50 stands for zero in the data rows.
Here are some points, one per row:
53|45|39|71|39|69|52|71|43|52|53|68|52|53|63|53|37|52|53|60|33|46|52|21|42|41|58|39|25|26|56|60
58|70|56|36|47|11|67|34|32|57|53|54|49|64|68|59|40|45|51|61|58|36|36|43|55|56|43|58|88|45|45|35
65|34|59|28|68|51|51|44|47|61|82|37|52|45|42|50|54|52|43|26|37|69|61|47|48|78|41|62|65|48|56|26
40|10|49|57|63|29|57|51|52|31|29|32|46|65|51|61|56|79|45|63|58|55|66|61|68|71|51|40|48|47|65|26
63|71|59|49|50|41|55|54|48|65|37|63|56|55|60|61|36|45|27|44|65|42|64|67|38|16|62|52|65|61|29|32
38|48|39|39|37|68|39|42|52|50|72|52|60|36|28|30|70|51|43|42|55|49|48|67|62|67|30|44|52|78|48|15
44|61|38|57|64|58|48|29|48|50|58|63|39|57|35|62|60|51|41|74|31|37|44|53|51|55|79|36|61|66|29|34
57|59|58|47|60|39|60|44|51|58|41|51|50|72|53|52|58|44|25|57|48|56|61|58|46|30|48|50|62|47|45|50
55|05|50|62|74|39|46|58|63|33|50|41|46|67|61|54|47|67|51|71|55|39|40|57|64|53|61|48|57|37|76|29
37|48|43|39|33|56|58|64|47|61|59|49|55|44|52|38|67|47|33|63|50|52|48|42|49|42|40|53|43|62|48|65
49|36|32|63|57|29|60|64|31|48|41|63|40|32|35|72|27|30|47|52|37|73|41|14|42|46|68|58|61|35|62|69
68|53|67|60|62|46|36|33|44|61|47|38|67|61|49|53|60|55|44|54|33|28|56|49|72|64|41|49|50|41|51|59
29|41|47|43|33|50|68|59|45|64|31|33|54|40|56|44|67|74|60|45|57|42|76|36|52|54|46|41|25|63|36|53
35|58|70|28|45|56|41|49|46|62|69|52|75|53|68|23|71|40|18|86|34|44|42|31|68|58|15|57|43|71|43|52
52|44|54|54|46|49|28|46|52|48|39|34|62|31|48|57|41|42|69|30|59|54|68|37|54|57|65|55|59|52|58|44
34|55|47|66|60|54|27|18|47|59|53|51|60|68|51|34|57|35|57|02|55|42|58|51|57|40|48|67|53|51|33|58
34|66|61|57|76|60|55|27|50|69|56|54|39|63|41|29|52|17|57|24|39|37|29|54|46|42|43|57|21|63|48|59
41|56|40|43|72|32|40|49|57|25|30|71|42|52|40|42|63|62|41|62|51|62|50|64|42|68|58|45|60|52|34|85
52|47|53|58|93|32|56|51|55|60|65|48|41|33|33|56|35|31|51|40|38|66|37|42|60|36|35|71|63|56|61|63
41|47|25|69|47|58|57|46|30|40|25|65|43|54|35|74|41|48|38|34|45|70|66|47|30|60|61|33|42|49|41|37
45|33|36|56|32|74|53|47|44|43|56|48|57|64|74|45|56|76|33|49|49|70|49|36|49|38|15|56|51|49|45|64
59|66|52|56|17|56|47|54|54|40|14|51|57|55|45|51|51|60|61|29|71|49|64|75|40|30|50|39|34|33|36|59
51|67|93|27|51|49|64|38|66|58|59|06|39|50|56|52|60|57|64|63|43|53|60|66|67|72|36|54|27|60|59|56
63|45|69|38|25|38|50|41|52|55|29|29|60|43|36|47|60|54|42|56|57|50|50|54|69|33|58|55|58|54|49|49
42|46|30|38|61|46|45|98|61|38|38|52|74|23|63|45|65|61|42|83|72|50|69|49|43|57|08|33|64|67|62|59
42|32|84|00|37|49|60|68|59|65|57|20|46|26|66|44|57|53|63|54|58|52|51|39|34|59|87|67|35|65|35|41
73|65|66|51|48|53|41|51|68|62|52|47|49|46|62|44|40|56|51|43|59|40|55|62|52|23|67|59|57|54|54|74
40|45|47|51|22|42|58|65|42|40|37|50|48|35|27|67|44|33|35|63|47|84|46|43|53|33|55|57|41|41|48|59
31|55|40|56|69|46|59|37|49|52|29|41|33|42|39|67|45|35|25|39|58|78|72|60|43|49|59|47|59|95|59|48
71|70|61|44|57|46|61|28|51|56|11|25|50|25|31|63|49|52|71|45|56|44|41|53|49|44|36|41|68|73|48|54
44|43|46|47|56|54|33|61|57|49|79|48|44|44|60|53|51|46|53|43|51|52|47|51|43|57|74|73|53|44|46|87
72|57|41|48|48|55|34|43|49|54|78|79|52|52|50|37|43|57|57|41|48|26|36|53|46|54|77|50|73|41|41|35
58|61|41|45|59|48|47|14|59|34|34|47|47|63|43|42|62|52|58|32|59|73|41|55|42|28|30|56|95|49|38|63
29|57|56|35|41|64|25|37|46|46|44|48|60|44|49|38|76|44|38|66|47|33|39|55|49|81|64|49|36|77|29|71
61|63|33|54|55|53|49|22|41|42|54|44|48|45|23|68|62|46|72|54|42|38|29|54|52|70|42|39|81|49|43|38
59|48|51|31|46|52|27|71|73|27|63|43|53|27|55|40|47|71|63|38|80|59|72|88|50|91|42|45|58|60|76|41
59|39|48|36|25|59|54|44|38|49|53|41|46|57|63|53|61|69|51|47|53|38|27|53|38|70|61|58|50|43|40|78
48|40|40|55|52|59|47|60|55|45|63|40|51|47|50|63|58|62|66|45|54|45|49|60|46|49|47|55|50|37|37|57
54|56|54|49|63|61|21|47|49|38|28|47|63|22|30|61|52|17|70|61|30|54|37|19|36|64|69|46|53|43|44|73
65|42|64|43|62|32|51|51|52|38|35|54|51|53|48|37|45|55|53|60|42|57|43|43|56|65|40|45|50|33|69|56
53|43|61|34|22|63|56|58|52|38|36|45|57|54|48|25|58|24|63|70|51|47|21|38|42|56|36|33|28|33|84|35
60|26|50|60|56|55|41|50|73|46|50|49|40|53|44|32|47|60|60|41|57|45|48|58|58|27|83|50|49|46|69|49
67|49|54|51|66|49|73|66|60|46|54|66|25|57|55|44|33|76|53|57|47|46|44|72|43|60|53|35|28|44|68|46
38|58|61|43|54|34|56|23|39|75|58|52|38|56|58|22|50|35|63|23|40|38|24|22|53|46|65|77|42|53|40|98
55|62|45|67|45|57|56|55|51|52|47|40|51|60|30|64|64|43|74|52|39|33|66|58|51|59|48|26|29|19|58|43
38|65|54|70|62|46|39|56|60|49|61|40|46|28|41|87|33|40|56|62|51|55|58|62|67|29|61|65|54|64|32|49
25|34|33|39|26|31|64|49|37|29|47|51|31|62|45|55|59|50|49|51|59|71|36|54|42|69|63|59|49|35|46|65
79|77|31|44|71|35|31|95|58|30|43|78|70|38|88|57|45|85|31|98|70|29|82|69|39|95|22|18|88|57|74|70
86|69|56|43|56|57|77|67|50|62|78|69|24|65|65|45|34|72|38|41|43|44|43|83|29|73|44|44|31|37|72|78
54|59|42|63|28|57|44|47|40|56|78|53|60|60|66|57|51|62|45|61|47|32|45|48|67|50|33|56|58|41|46|55
63|48|54|44|60|75|38|43|62|37|42|52|47|40|56|57|52|83|66|54|47|46|34|55|33|42|65|51|56|55|08|66
56|54|51|35|64|40|36|31|60|45|46|47|59|46|44|39|61|46|76|45|48|56|62|26|47|47|61|49|88|40|38|31
53|35|51|48|56|81|63|58|54|48|43|35|59|51|55|59|63|59|65|65|42|43|34|40|35|31|25|39|39|43|35|31
54|58|50|54|90|37|41|67|43|58|37|77|74|72|46|36|60|24|47|24|46|33|74|55|27|61|35|36|39|16|43|36
54|48|35|42|28|40|72|51|54|58|63|66|40|52|52|18|53|72|74|55|63|19|31|47|60|39|55|37|57|49|62|25
46|54|48|55|46|38|56|52|47|37|66|47|42|48|39|72|43|42|72|67|34|69|44|35|58|53|47|56|56|19|46|48
53|41|73|51|59|41|55|35|24|65|29|53|65|47|35|44|39|51|40|12|36|54|47|43|61|65|20|57|22|52|34|34
52|73|69|45|37|66|41|39|43|43|43|54|55|62|52|62|48|36|23|64|35|68|57|59|42|62|49|45|36|53|37|45
20|65|48|56|47|24|71|37|46|59|52|51|30|86|71|41|50|31|54|39|67|37|46|58|51|36|55|62|42|48|54|62
45|43|58|43|49|33|53|43|41|48|64|42|56|55|49|65|53|75|67|41|48|47|62|54|65|67|43|59|54|32|15|17
54|42|50|64|30|46|38|61|41|49|61|40|55|30|45|75|30|47|67|39|65|28|34|66|64|60|58|63|43|45|54|44
58|14|65|62|53|20|28|87|31|33|33|87|75|43|65|50|02|42|35|35|64|53|15|44|53|35|42|82|37|14|43|51
36|52|52|37|56|69|40|33|65|53|73|33|39|50|61|44|56|56|53|32|62|51|73|71|47|76|67|50|53|87|54|23
51|40|52|63|44|33|61|47|37|54|38|38|45|48|44|67|43|53|56|63|42|38|43|37|67|58|60|47|42|44|61|53
30|62|48|56|44|44|42|31|63|34|61|46|38|66|46|50|60|60|49|56|54|64|64|72|71|50|52|55|54|53|40|55
36|40|49|50|28|57|59|61|41|44|28|29|47|33|36|68|54|32|57|65|55|47|30|50|45|58|54|44|25|57|61|57
42|26|32|56|30|50|52|66|49|49|45|56|55|46|40|43|59|56|47|53|54|51|47|38|53|27|63|51|47|39|47|56
60|61|47|56|43|30|55|48|32|69|22|43|56|45|54|73|50|54|41|44|50|40|72|32|46|42|74|53|64|48|33|87
57|34|42|62|49|49|52|64|57|72|47|44|53|61|40|38|68|47|34|38|48|41|86|49|53|33|78|40|40|39|74|59
46|36|21|53|45|75|82|79|53|71|66|65|37|29|28|33|56|70|43|35|47|57|62|49|40|31|39|31|24|69|57|36
49|35|11|55|36|94|70|51|36|56|66|46|52|56|77|62|59|60|35|60|54|48|27|28|24|30|16|44|75|69|51|44
40|54|63|39|74|28|62|37|62|44|29|62|35|62|58|29|53|71|61|68|48|41|47|47|53|48|65|41|46|58|34|47
45|58|66|38|55|55|42|45|50|54|34|33|48|59|94|64|41|31|55|57|59|41|60|31|21|58|89|54|57|61|51|58
38|55|39|63|44|48|46|53|58|61|85|40|39|67|45|56|67|27|43|48|62|26|36|87|59|33|67|69|51|45|57|80
27|52|30|46|36|44|61|63|46|52|67|59|52|41|50|41|60|69|68|47|56|46|56|42|56|51|29|51|45|47|28|48
51|53|54|56|55|37|52|53|64|48|44|41|42|45|31|47|59|55|56|59|48|49|55|64|68|43|53|48|42|46|58|72
47|62|54|65|31|32|42|50|39|41|23|62|48|37|53|57|16|23|45|64|63|45|28|43|60|43|64|52|49|63|72|58
25|78|42|45|18|48|36|44|55|38|59|68|53|43|61|31|45|50|60|55|60|64|70|36|60|50|50|48|57|61|41|40
64|57|39|75|30|81|41|47|53|54|58|41|61|46|77|49|32|57|67|44|57|40|55|30|58|37|22|42|56|56|82|48
39|28|52|64|42|52|43|46|35|44|45|33|54|67|68|84|39|29|26|63|50|59|53|40|50|54|67|57|55|50|62|28
41|44|42|38|58|42|58|77|53|31|66|64|34|30|48|62|29|43|62|56|50|82|44|43|31|61|55|56|51|39|53|42
60|54|59|31|52|45|67|44|37|56|36|60|49|57|51|57|52|49|44|65|47|31|30|50|30|49|67|41|58|53|25|17
32|63|39|40|37|46|57|53|48|47|55|70|48|39|50|32|47|38|48|66|50|63|46|28|50|45|42|44|55|65|53|38
57|48|55|52|57|50|48|43|41|50|43|42|51|57|55|59|50|62|38|19|56|57|50|73|45|63|29|65|45|49|40|83
43|45|41|79|68|78|35|63|59|40|75|83|51|41|23|55|36|47|32|67|20|67|46|52|63|28|45|44|28|51|36|21
91|54|52|39|23|74|46|26|39|51|45|55|55|43|34|48|50|62|45|46|37|47|30|45|41|58|62|38|68|50|46|37
59|39|59|45|52|68|37|45|41|55|23|52|57|44|60|46|43|48|52|37|47|35|54|32|27|74|88|35|34|61|52|39
43|57|37|71|51|43|45|34|51|44|50|62|34|52|41|43|41|58|50|45|44|56|60|49|69|62|62|43|47|59|67|65
66|35|51|61|51|56|43|45|48|54|65|47|54|67|62|58|42|53|37|41|53|42|48|61|54|45|54|57|62|43|61|33
35|41|41|47|58|46|65|75|45|77|59|54|62|27|74|33|45|66|66|44|44|46|79|00|51|43|33|49|41|58|49|48
These points spread out most along one direction. Take the direction at right angles to it along which they spread out most. Then take the direction at right angles to both along which they spread out most. Go by this last direction. For each point below, how far along it does it lie, from 0 to 99? The average is 50, and the first point in the table lies past the average. One standard deviation of the points above along it is 16.
57|42|54|48|66|71|50|45|66|44|45|49|40|63|52|33|47|48|39|22|51|82|71|60|31|51|48|42|42|55|74|41 50
75|67|47|46|52|63|70|53|47|61|58|44|37|44|25|59|54|39|45|36|36|66|54|62|33|61|37|39|46|43|70|65 51
56|52|51|43|61|46|40|52|72|49|65|39|57|62|23|37|88|22|67|74|40|33|41|55|56|36|59|44|64|17|60|54 48
64|67|72|51|35|58|46|38|66|24|46|67|41|58|45|25|28|50|52|58|41|82|33|59|63|44|25|45|32|37|73|49 51
59|66|75|69|63|72|37|50|64|41|60|48|54|68|64|68|38|51|57|69|11|78|83|28|54|40|47|46|27|14|41|50 50
38|51|57|55|81|47|31|46|49|40|45|64|58|57|46|43|46|22|43|41|52|47|37|64|46|61|37|53|42|54|48|37 44
33|51|28|45|61|54|58|70|60|47|63|56|44|38|59|40|54|44|70|54|60|53|46|37|34|44|36|48|57|53|57|60 61
52|34|46|79|36|63|49|43|57|39|52|73|46|72|47|30|46|87|22|63|38|59|45|60|83|18|37|45|29|47|50|51 70
34|42|45|51|62|36|65|20|32|53|58|41|43|77|63|48|41|29|63|06|63|56|35|46|45|55|20|69|65|46|55|23 64
65|46|63|37|50|48|42|69|61|56|42|34|72|61|46|54|67|13|31|42|78|40|43|87|33|13|45|63|67|37|52|42 41
35|72|67|53|68|52|63|47|60|53|52|45|30|49|72|63|22|50|75|38|62|46|56|65|42|48|51|53|30|71|41|27 49
68|38|68|51|50|51|47|54|45|65|51|46|57|41|36|55|45|49|24|54|37|47|44|55|63|46|58|56|40|57|55|48 51
48|52|59|27|51|57|60|65|56|71|82|33|57|28|47|60|57|47|47|55|48|57|62|47|49|36|41|61|60|66|32|20 71
68|60|49|60|36|29|51|47|32|70|52|60|60|49|16|39|56|45|15|38|40|45|63|64|80|64|36|46|46|47|72|63 49
17|46|29|59|48|43|45|48|59|46|38|50|53|50|61|38|62|46|52|66|65|48|59|31|59|23|53|48|65|71|48|54 60
